In the rows, zero is written as 128.
The rows of A fall into 3 groups, and each row is roughly a mix of its group's hidden directions.
A, 81 rows:
[[106 145 149 165 101  90  95 161 126 107]
 [174 156 146  86 121 140  92 117 123 155]
 [130 105  84  85 109 144 144 105  96 154]
 [110 149 149 143 135 138 138 175 186 121]
 [144 160 145  92 155 175 110 108 103 114]
 [112 131 163  85 140  78 121 150 140 156]
 [105  86 110 128  89  97 156 111 146 156]
 [127  77  81 132 110 124  91 121 109 148]
 [ 84 141 119 148  93 121 179 114 124 154]
 [142 122 125 123 194 142 151 114 100 160]
 [148 123  91 140  76 107 113 152 132 166]
 [125  98 116  99 132  82 135 174 142 159]
 [131 130 149  90  98  70 126 154 134 148]
 [130 114 113  69 126  94 170 112 140 118]
 [ 68  93 108 146 141 152 152 138 114 115]
 [136 123 107 160 130  82 114 164  91 155]
 [135  97  90  74 127 122 151 133 155 153]
 [132 122 121 176 100 182 112 111 117 103]
 [ 97 126 165 150 119 182  94 116 141 120]
 [179 108  97 111 139  98 135 159 131  95]
 [131  93  80 147 150 130 148 175 143 138]
 [142 129 122 131 121 144 116  65  78 115]
 [136 127 143  96 182 145 143 115 116  81]
 [136  88 102 119  92 122  93 113 122 174]
 [132 146 170 152 153 112 153 146 162  86]
 [ 93 138 188 125 137 146  89 107 124 134]
 [111 115 118 164 167 135 135 184 154 131]
 [ 95 127 177 165 140 128  89 154 119 133]
 [134 168 123 142  86  90 161 105 133 152]
 [167 166 138 152 134 120  82 164 120 135]
 [143 120 125  75  93 114 131 102 136 174]
 [146 120  98  80  95 112 123  99 116 165]
 [113 126 148 136  94 126 133 127 190  88]
 [154 184 121 159 133 126 161 123 132  91]
 [127 152  86 183 113 118 115 125  91 125]
 [126  86  87 115 114 143  86 120 100 156]
 [118 118 115 129  89 151 104 112 109 189]
 [121 122 142  57 129 158 137 118 127 158]
 [151 119 105 147  99 149 119  82  83 111]
 [ 89 147 115 158 157 159 143 144  95  97]
 [124 142 123 146  59 117 100 146 154 137]
 [171  99 112 128 105 100  77 121 137 147]
 [122 124  96 117 162 106 156 136 118  68]
 [178 121 113 108 157 108 127 155 124  81]
 [121 121 100 142  75  87 107 157 108 135]
 [114 140 153  82 113 121 180 112 151 151]
 [133 138 147 110 187 131 124 128  89  89]
 [144 135 141 109  81  98 142 104 151 174]
 [134 118 148 123  82 103  94 105  81 136]
 [132 146 148 112 188 151 123 115  85 118]
 [ 81 115 148 175 110 126 166 133 149 140]
 [101 156 185 153 133 154  98 112 125 114]
 [191 125  88  99 118 120 117 153 123 118]
 [160 124 117 174 105  76 109 127 147 120]
 [107 138 156 113 134 178 109  75 133 122]
 [170 114  98 144 100  96 126 165 161 136]
 [ 84 107 150 122 125 135 161 101 162  90]
 [137 129 156 124  69 103  98 111  93 131]
 [125 129 134 107 146 181 153  84 144 159]
 [135 132 169 125  99 152 108 122 146 186]
 [120 108 124 124 103  73 173 115 160 128]
 [119 131 143 100 140  80 136 177 157 150]
 [132  92  73 150 149 160 147 150 143 128]
 [131  97  99  97 121 101 146 173 157 153]
 [107 136 164 138 178 162 148  96 142 143]
 [108 148 171 145 178 159 134 105 129 148]
 [119  97 104  97 122 183 128  98 154 137]
 [147 146 120  94 115 183 121  97 128 163]
 [ 99 142 170 120 170 100 121 163 148 144]
 [162 125  91 118  94  87 156 159 136 129]
 [ 85 126 142 174 128  86 114 147 100 139]
 [155 102  92 118 102  79 136 143  97 141]
 [111 151 167 177 160 134 119 128 134 165]
 [110 178 156 160 133 123 175 133 138 109]
 [114 108 131  67 163 110 129 112 128 162]
 [149 121 110  73 150 166 144  99 109 118]
 [ 82 114 150 114 150 155 162  86 135 117]
 [108 106 117 153 138 177  84 141  98 142]
 [159 163 150 137 123  79 153 126 159 104]
 [135 126  89 121 171 168 155  89 129 119]
 [101 155 172 172 114 132 113 131 168 132]]

One row of each group comes first, with its name. Which group is each row after those in?
[163 123 143 129 170 115 104 147 144  76] : J
[149 144 128 120 162 111 100 153  74  99] : W
[ 99 107 168 147 129 106  88 165 113 149] : Q

[154 124  87 114 118 159 144  73 114 114] : Q
[120 194 158 148 140 160 144 134 115 127] : J
[131  98 116  68 133  94 127 114 113 161] : Q
[110  79  89 159 116 136  92 130 108 143] : J
[128  84  95 167 108 171 111 128 114 125] : Q
[133 147 151  80  75 109 131 124 160 133] : Q
[134 151 131  84 175 153 132 137 110  88] : J
[103 127 145 158 166 130 153 153 141  76] : J
[ 89 139 165 136 131 168 141  89 155 144] : W
